In the data rows, zero lies at 4.5, halfway between 4 and 5.
How far apart are the two rows of each pair, measured in a hidden way? 0 means very close, and 20 very far. Two or three weighted sums of its numbers give each row a place; it is the straight-line distance between the places.
tensor([6., 3., 4., 4., 8., 3., 4., 3., 7., 5., 5.])
tensor([2., 5., 4., 8., 1., 5., 2., 6., 3., 4., 8.]) 9
tensor([5., 5., 3., 4., 4., 3., 4., 5., 7., 4., 5.])
tensor([7., 9., 5., 8., 4., 6., 0., 6., 3., 8., 5.]) 4
tensor([5., 4., 3., 5., 3., 3., 4., 4., 6., 5., 5.])
tensor([2., 4., 4., 7., 1., 5., 2., 5., 3., 3., 7.]) 6
tensor([4., 3., 4., 3., 6., 4., 5., 4., 7., 4., 4.])
tensor([5., 4., 3., 4., 4., 2., 4., 5., 6., 5., 5.]) 11
tensor([5., 7., 3., 8., 3., 6., 0., 5., 3., 5., 5.])
tensor([4., 4., 4., 5., 3., 4., 4., 5., 5., 5., 5.]) 4
tensor([4., 5., 4., 5., 3., 4., 4., 4., 5., 5., 5.])
tensor([6., 4., 2., 3., 4., 5., 5., 4., 5., 4., 2.]) 4
tensor([3., 5., 5., 6., 4., 4., 5., 5., 3., 4., 7.])
tensor([4., 4., 4., 5., 5., 5., 5., 5., 4., 4., 5.]) 4
tensor([2., 4., 6., 7., 3., 4., 4., 6., 2., 5., 6.])
tensor([5., 4., 4., 5., 3., 5., 4., 5., 4., 4., 6.]) 2
tensor([5., 5., 3., 4., 4., 2., 4., 4., 6., 5., 5.])
tensor([3., 2., 4., 0., 6., 3., 9., 3., 7., 3., 3.]) 7
tensor([8., 6., 4., 6., 5., 4., 2., 5., 3., 7., 4.])
tensor([0., 0., 4., 3., 2., 4., 7., 4., 5., 1., 6.]) 12
tensor([4., 3., 4., 5., 4., 4., 5., 5., 4., 4., 5.])
tensor([2., 0., 4., 3., 4., 2., 7., 3., 5., 2., 4.]) 2
tensor([5., 4., 4., 3., 7., 3., 5., 4., 7., 4., 4.])
tensor([3., 4., 6., 4., 4., 6., 5., 4., 2., 4., 4.]) 5
tensor([4., 3., 6., 4., 5., 6., 5., 4., 2., 4., 5.])
tensor([8., 4., 4., 2., 7., 2., 6., 4., 6., 6., 3.]) 12
tensor([5., 6., 3., 5., 4., 2., 3., 5., 8., 5., 4.])
tensor([5., 6., 3., 5., 4., 1., 4., 3., 8., 5., 4.]) 5
tensor([4., 2., 6., 4., 6., 7., 4., 4., 2., 3., 4.])
tensor([4., 2., 4., 2., 5., 5., 7., 4., 5., 3., 4.]) 11
tensor([6., 5., 3., 4., 4., 3., 3., 4., 7., 5., 4.])
tensor([4., 4., 5., 5., 5., 4., 5., 4., 6., 4., 6.]) 7
tensor([4., 4., 4., 5., 3., 6., 4., 4., 3., 5., 5.])
tensor([6., 5., 4., 5., 5., 4., 3., 5., 4., 6., 4.]) 8
tensor([5., 3., 6., 3., 7., 3., 5., 4., 7., 4., 5.])
tensor([3., 5., 4., 2., 5., 5., 6., 4., 5., 4., 4.]) 16
tensor([1., 1., 5., 2., 4., 3., 8., 3., 6., 2., 4.])
tensor([7., 8., 6., 3., 9., 4., 9., 5., 7., 7., 2.]) 10
tensor([4., 4., 4., 4., 4., 4., 4., 5., 5., 5., 5.])
tensor([4., 6., 4., 9., 1., 6., 0., 6., 2., 5., 6.]) 3
tensor([3., 4., 4., 3., 6., 4., 5., 3., 6., 3., 5.])
tensor([5., 6., 3., 5., 4., 2., 4., 4., 8., 5., 5.]) 13
tensor([6., 4., 4., 4., 5., 4., 5., 4., 5., 6., 4.])
tensor([5., 4., 5., 3., 6., 4., 4., 5., 6., 4., 4.]) 11
tensor([7., 4., 1., 2., 4., 5., 5., 4., 6., 4., 0.])
tensor([0., 6., 7., 7., 2., 7., 3., 6., 4., 5., 8.]) 11
tensor([5., 4., 4., 3., 3., 5., 5., 4., 4., 4., 5.])
tensor([8., 6., 3., 5., 6., 4., 4., 5., 4., 6., 4.]) 2
tensor([2., 6., 6., 7., 2., 4., 5., 7., 2., 3., 5.])
tensor([7., 3., 3., 3., 5., 3., 5., 4., 5., 4., 2.]) 4
tensor([4., 6., 3., 4., 2., 4., 5., 5., 4., 4., 2.])
tensor([6., 5., 4., 4., 6., 5., 6., 4., 6., 5., 3.]) 11
tensor([2., 2., 3., 7., 0., 5., 2., 5., 3., 1., 7.])
tensor([4., 4., 3., 4., 5., 5., 5., 4., 5., 4., 5.]) 5
tensor([4., 2., 7., 3., 6., 6., 5., 5., 1., 3., 4.])
tensor([6., 4., 2., 2., 4., 5., 6., 4., 5., 5., 2.]) 18
tensor([4., 3., 6., 4., 6., 7., 6., 4., 2., 4., 5.])
tensor([5., 5., 3., 5., 5., 5., 6., 3., 5., 4., 6.]) 9
tensor([4., 5., 4., 4., 3., 5., 5., 4., 3., 5., 4.])
tensor([5., 7., 3., 5., 4., 2., 4., 4., 8., 5., 4.]) 11
tensor([3., 4., 3., 7., 2., 5., 3., 4., 2., 3., 7.])
tensor([3., 5., 4., 7., 2., 4., 2., 5., 3., 4., 7.]) 8
tensor([0., 5., 6., 7., 2., 5., 4., 6., 4., 4., 7.])
tensor([9., 7., 4., 4., 8., 4., 5., 5., 4., 7., 3.]) 7
tensor([4., 3., 7., 4., 6., 7., 6., 5., 2., 3., 4.])
tensor([3., 3., 5., 2., 5., 4., 7., 4., 6., 3., 4.]) 8
tensor([4., 4., 5., 5., 4., 4., 5., 5., 4., 4., 6.])
tensor([4., 4., 5., 5., 3., 5., 4., 5., 3., 4., 5.]) 1
tensor([2., 7., 7., 3., 6., 4., 7., 5., 5., 5., 4.])
tensor([5., 3., 4., 4., 7., 4., 3., 4., 6., 5., 5.]) 12
tensor([7., 6., 2., 1., 4., 6., 6., 3., 5., 4., 1.])
tensor([2., 5., 4., 8., 0., 5., 2., 6., 2., 3., 7.]) 8
tensor([2., 3., 5., 6., 4., 3., 4., 6., 3., 4., 6.])
tensor([6., 8., 6., 7., 4., 6., 2., 6., 4., 7., 6.]) 7
tensor([7., 6., 5., 5., 4., 5., 4., 5., 4., 6., 5.])
tensor([4., 4., 5., 4., 4., 4., 4., 5., 4., 4., 4.]) 5
tensor([4., 1., 4., 2., 4., 3., 8., 3., 5., 1., 3.])
tensor([3., 4., 6., 6., 3., 3., 3., 5., 3., 5., 6.]) 6
tensor([4., 4., 4., 3., 5., 5., 4., 4., 6., 4., 4.])
tensor([5., 7., 3., 4., 4., 1., 3., 4., 8., 5., 4.]) 14
tensor([4., 3., 5., 4., 5., 7., 6., 4., 3., 4., 5.])
tensor([4., 5., 3., 5., 4., 2., 4., 5., 7., 5., 5.]) 13
tensor([3., 5., 5., 6., 3., 5., 5., 5., 4., 4., 6.])
tensor([8., 8., 5., 6., 4., 6., 0., 5., 3., 8., 5.]) 6
tensor([3., 5., 5., 6., 4., 4., 4., 5., 4., 4., 7.])
tensor([5., 4., 4., 4., 3., 3., 4., 5., 5., 5., 5.]) 7
tensor([3., 5., 5., 6., 1., 5., 5., 5., 3., 4., 4.])
tensor([5., 4., 3., 2., 4., 6., 6., 4., 4., 4., 2.]) 9
tensor([3., 2., 7., 3., 5., 7., 6., 6., 1., 3., 4.])
tensor([4., 5., 4., 5., 5., 4., 4., 5., 4., 5., 5.]) 9
tensor([2., 1., 3., 5., 2., 4., 5., 4., 4., 2., 6.])
tensor([3., 1., 4., 2., 5., 4., 7., 3., 5., 2., 4.]) 3
tensor([4., 3., 5., 5., 4., 5., 5., 5., 4., 4., 5.])
tensor([4., 3., 5., 5., 6., 3., 5., 5., 6., 3., 6.]) 5
tensor([5., 6., 5., 6., 4., 4., 3., 6., 4., 6., 5.])
tensor([4., 3., 5., 5., 5., 5., 5., 4., 4., 4., 5.]) 10
tensor([5., 4., 4., 4., 6., 4., 5., 4., 6., 4., 5.])
tensor([5., 3., 4., 3., 7., 4., 5., 4., 6., 4., 3.]) 3
tensor([5., 4., 3., 3., 4., 4., 5., 5., 5., 4., 4.])
tensor([4., 3., 3., 3., 6., 4., 6., 3., 6., 4., 4.]) 7
tensor([6., 6., 4., 4., 6., 5., 5., 4., 6., 6., 3.])
tensor([5., 5., 4., 5., 4., 4., 4., 5., 6., 5., 5.]) 3
tensor([4., 4., 5., 4., 4., 5., 4., 4., 4., 4., 5.])
tensor([5., 4., 4., 4., 7., 4., 5., 4., 7., 4., 5.]) 4
tensor([4., 4., 4., 4., 6., 4., 5., 4., 6., 4., 5.])
tensor([4., 4., 7., 4., 5., 7., 5., 4., 2., 4., 4.]) 3
tensor([6., 4., 3., 7., 3., 5., 4., 5., 4., 5., 6.])
tensor([4., 3., 4., 4., 5., 5., 5., 4., 3., 4., 5.]) 6
tensor([5., 5., 3., 5., 4., 2., 5., 5., 8., 5., 5.])
tensor([4., 8., 7., 6., 6., 7., 5., 6., 5., 6., 5.]) 10
tensor([4., 4., 3., 3., 3., 5., 5., 4., 3., 4., 3.])
tensor([4., 4., 4., 5., 3., 5., 5., 5., 4., 4., 5.]) 6
tensor([3., 3., 7., 4., 5., 7., 6., 4., 2., 4., 3.])
tensor([2., 6., 6., 7., 2., 5., 5., 6., 2., 4., 6.]) 11
tensor([3., 2., 2., 8., 0., 6., 0., 5., 1., 2., 7.])
tensor([3., 3., 6., 5., 6., 4., 4., 5., 6., 4., 6.]) 14
tensor([0., 0., 3., 2., 4., 3., 8., 3., 6., 0., 5.])
tensor([2., 1., 4., 6., 2., 4., 3., 5., 4., 2., 7.]) 10
tensor([3., 4., 6., 6., 3., 5., 5., 5., 2., 5., 7.])
tensor([5., 4., 3., 5., 4., 3., 5., 5., 5., 5., 5.]) 4
tensor([4., 4., 6., 5., 3., 5., 4., 5., 3., 5., 5.])
tensor([0., 1., 5., 5., 2., 5., 5., 4., 5., 2., 7.]) 10
tensor([7., 8., 5., 5., 6., 4., 4., 5., 4., 6., 3.])
tensor([8., 8., 4., 8., 4., 6., 0., 5., 2., 7., 5.]) 4
tensor([5., 4., 4., 3., 4., 5., 6., 4., 4., 4., 5.])
tensor([5., 3., 3., 2., 7., 4., 8., 3., 6., 4., 2.]) 3
tensor([4., 3., 5., 4., 5., 6., 5., 4., 3., 4., 5.])
tensor([5., 6., 3., 5., 4., 2., 3., 4., 8., 5., 5.]) 13
tensor([5., 5., 4., 9., 2., 6., 1., 5., 2., 5., 6.])
tensor([8., 8., 7., 5., 7., 4., 4., 4., 5., 8., 2.]) 13
tensor([4., 4., 5., 4., 5., 6., 4., 4., 3., 3., 4.])
tensor([3., 3., 6., 7., 5., 2., 4., 6., 5., 4., 7.]) 10
tensor([2., 2., 3., 7., 2., 6., 4., 4., 3., 2., 7.])
tensor([3., 1., 8., 3., 5., 6., 6., 5., 0., 3., 3.]) 11
tensor([2., 3., 4., 7., 0., 4., 2., 6., 2., 3., 7.])
tensor([4., 2., 5., 4., 5., 7., 5., 4., 2., 4., 5.]) 12
tensor([4., 4., 5., 5., 3., 5., 4., 5., 4., 5., 5.])
tensor([2., 5., 5., 6., 3., 4., 5., 5., 3., 5., 6.]) 7
tensor([4., 3., 8., 3., 5., 6., 5., 5., 1., 3., 4.])
tensor([5., 4., 4., 4., 3., 5., 5., 4., 3., 5., 4.]) 15
tensor([5., 3., 4., 4., 4., 5., 5., 4., 5., 4., 4.])
tensor([4., 5., 3., 3., 2., 6., 7., 4., 3., 4., 2.]) 15
tensor([9., 9., 8., 4., 9., 4., 6., 3., 5., 9., 1.])
tensor([6., 4., 3., 5., 4., 4., 3., 4., 5., 4., 4.]) 11
tensor([5., 5., 4., 5., 4., 3., 5., 4., 5., 5., 5.])
tensor([4., 2., 8., 4., 6., 7., 6., 5., 2., 3., 5.]) 18
tensor([7., 4., 3., 4., 5., 5., 4., 4., 5., 5., 4.])
tensor([4., 7., 3., 5., 4., 2., 2., 4., 8., 5., 4.]) 9
tensor([5., 7., 6., 4., 7., 4., 7., 4., 5., 6., 3.])
tensor([5., 6., 3., 4., 4., 3., 4., 5., 6., 4., 5.]) 1
tensor([1., 1., 4., 2., 4., 3., 6., 4., 6., 1., 5.])
tensor([5., 4., 4., 5., 4., 2., 4., 5., 7., 5., 5.]) 12
